Small tables with named rows and columns. After each table, cells are looked up by row and column.

Lunud.csv
,Pudes,Nen,Lub,Mup,Buzup,Vif,Vaf
Dudize,8.6,3.9,5.0,5.4,7.2,6.2,7.6
Risutig,6.4,5.4,3.0,5.9,6.3,5.9,4.1
Fof,2.0,5.4,6.7,3.5,2.6,3.8,2.4
Voba,3.6,4.9,6.2,3.2,3.3,4.6,4.8
Zonur,7.5,4.3,3.7,4.9,5.8,5.3,6.8

Buzup of Risutig: 6.3
Mup of Fof: 3.5
Mup of Dudize: 5.4
Pudes of Risutig: 6.4
Buzup of Zonur: 5.8
Vif of Dudize: 6.2
Vif of Risutig: 5.9
Pudes of Zonur: 7.5
Vaf of Voba: 4.8
Lub of Risutig: 3.0
Nen of Dudize: 3.9
Mup of Zonur: 4.9
Vaf of Risutig: 4.1
Lub of Fof: 6.7
Pudes of Dudize: 8.6
Lub of Dudize: 5.0
Lub of Zonur: 3.7
Row with the largest Pudes: Dudize

Vagu
          Doz   Sela  Fakomar    Zod  Vizagus  Kifidi    Pof  Gekedav  Nizan    Mok
Siz     42541  36941    86355  53720    42696   36414  49452    46040  19043  22461
Vuz     39404  53265    76567  47706    53632   43531  33547    36173  20532  37679
Nubit   45242  61510    13068  54547    73473   30543  55689    40233  54179  28699
Guzi    44779  38358    82143  56482    44232   34700  48896    45491  18925  25332
Nazu    43813  39001    85872  53025    46199   37537  50968    40244  17204  24846
Gul     56321  65532    19613  64952    79385   15730  62014    51640  49800  18289
Zak     49353  46014    19468  57587    75277   47552  75858    34948  29678  66049
Gonoti  39018  53632    74754  49378    53447   38278  31179    36447  20242  34735
Zurap   42921  38640    83336  53359    44766   36950  49427    43191  14661  26013

Zak, Zod: 57587
Siz, Nizan: 19043
Vuz, Sela: 53265
Gul, Fakomar: 19613
Gul, Kifidi: 15730
Zurap, Zod: 53359
Gul, Sela: 65532
Guzi, Vizagus: 44232
Which row has the largest Zod? Gul

Table Nikim
        Lesitak  Zizatir      Buf    Bami   Magiti      Pem   Nefufo   Tuseve     Ked
Bemope    0.085   31.549   43.748  59.562  -19.941    4.398   11.525   -4.926  -0.155
Rinu     18.424  -32.478   37.214  49.958   17.664  -11.963    4.762   82.067  60.260
Vis     -13.747   45.815  -55.684  30.014  -72.103   70.639  -23.079  -45.292  72.062

Zizatir of Vis is 45.815
Tuseve of Vis is -45.292
Nefufo of Vis is -23.079
Lesitak of Rinu is 18.424
Magiti of Bemope is -19.941
Bami of Bemope is 59.562
Magiti of Rinu is 17.664
Buf of Bemope is 43.748
Ked of Vis is 72.062
Buf of Vis is -55.684
Pem of Bemope is 4.398
Ked of Rinu is 60.260
Magiti of Vis is -72.103
Pem of Vis is 70.639
Buf of Rinu is 37.214
Bami of Rinu is 49.958
Zizatir of Rinu is -32.478
Nefufo of Rinu is 4.762
Tuseve of Bemope is -4.926
Nefufo of Bemope is 11.525

Table Non
	Bip	Romugu
Zun	-16.625	-45.889
Pof	-97.291	-56.334
Gego	3.220	64.886

Bip of Gego: 3.220
Romugu of Zun: -45.889
Romugu of Pof: -56.334
Bip of Pof: -97.291
Romugu of Gego: 64.886
Bip of Zun: -16.625

Vom:
|  | Robiru | Gepuseb | Gakavil | Novu | Nop | Pavavez | Nibe | Buso | Fekozon |
|---|---|---|---|---|---|---|---|---|---|
| Vib | 165 | 160 | 118 | 152 | 136 | 156 | 50 | 83 | 106 |
| Rif | 112 | 148 | 149 | 209 | 147 | 165 | 90 | 121 | 117 |
| Bef | 174 | 172 | 122 | 114 | 67 | 94 | 88 | 103 | 163 |
| Saf | 141 | 155 | 123 | 196 | 159 | 105 | 67 | 94 | 132 |
| Lok | 176 | 143 | 95 | 117 | 134 | 66 | 59 | 90 | 139 |
| Nimol | 132 | 148 | 146 | 162 | 83 | 69 | 105 | 152 | 185 |
| Zus | 118 | 132 | 156 | 142 | 65 | 97 | 118 | 182 | 178 |
| Sekaba | 132 | 170 | 120 | 155 | 100 | 63 | 155 | 81 | 171 |
| Dubarun | 182 | 169 | 113 | 104 | 91 | 146 | 66 | 82 | 120 |
| Kenukor | 148 | 183 | 137 | 181 | 107 | 159 | 88 | 82 | 131 |
| Seget | 130 | 124 | 143 | 131 | 75 | 67 | 104 | 178 | 181 |

What is the Gakavil of Lok in Vom? 95
What is the Fekozon of Kenukor in Vom? 131
What is the Nop of Saf in Vom? 159
What is the Novu of Bef in Vom? 114
What is the Pavavez of Sekaba in Vom? 63
What is the Nibe of Zus in Vom? 118
What is the Fekozon of Vib in Vom? 106
Row with the largest Fekozon: Nimol

Sos
|  | Dopuper | Loded | Bonib | Fetu |
|---|---|---|---|---|
| Sed | 228 | 124 | 146 | 93 |
| Tofe | 207 | 93 | 93 | 55 |
| Niv | 97 | 126 | 65 | 17 |
| Luv | 38 | 96 | 198 | 111 |
| Zudu | 150 | 206 | 23 | 83 |
| Did | 171 | 231 | 184 | 232 |
| Rufinos | 61 | 78 | 36 | 25 |

Did, Loded: 231
Rufinos, Dopuper: 61
Zudu, Loded: 206
Did, Bonib: 184
Sed, Dopuper: 228
Tofe, Dopuper: 207
Row with the largest Bonib: Luv

Kez =
           Semu  Vofubu     Mif  Vosimog    Rilo     Fus   Sesud    Defa
Pedumi   55.173  51.015  56.621   55.029  47.784  58.424  55.500  56.485
Vemese   53.017  55.116  50.846   49.811  45.783  33.549  19.783  66.863
Por      57.752  50.330  51.127   72.768  69.004  60.654  52.162  40.310
Lop      53.018  55.585  53.598   57.632  65.737  59.531  39.214  58.524
Tuf      59.671  54.312  52.504   60.018  52.388  58.140  51.885  49.240
Fab      59.388  57.626  50.688   57.872  54.478  56.715  49.772  38.363
Bebulo   60.815  60.467  60.870   38.946  47.692  53.187  72.501  20.677
Fetog    55.468  56.730  60.612   57.986  57.621  71.125  67.504  39.959
Lozev    64.209  64.622  59.944   62.344  54.855  42.146  65.415  50.286
Zuzever  59.707  64.487  61.708   49.157  75.090  39.591  57.795  62.118
Pakeru   68.278  50.159  55.209   68.465  53.754  68.187  60.271  55.059
Fug      50.231  64.463  54.353   63.728  45.236  58.034  57.019  91.143
Vovitap  45.864  56.179  62.742   44.101  63.154  39.832  56.730  54.041
Ser      60.150  43.546  55.078   38.767  59.210  63.378  55.550  65.473

What is the Semu of Bebulo in Kez?
60.815
What is the Sesud of Lozev in Kez?
65.415
What is the Fus of Vovitap in Kez?
39.832
What is the Mif of Lop in Kez?
53.598
What is the Vofubu of Ser in Kez?
43.546
What is the Vosimog of Zuzever in Kez?
49.157
What is the Semu of Vovitap in Kez?
45.864
What is the Sesud of Fab in Kez?
49.772
What is the Sesud of Fug in Kez?
57.019
What is the Mif of Zuzever in Kez?
61.708
What is the Defa of Pedumi in Kez?
56.485
What is the Fus of Ser in Kez?
63.378
Row with the largest Vofubu: Lozev

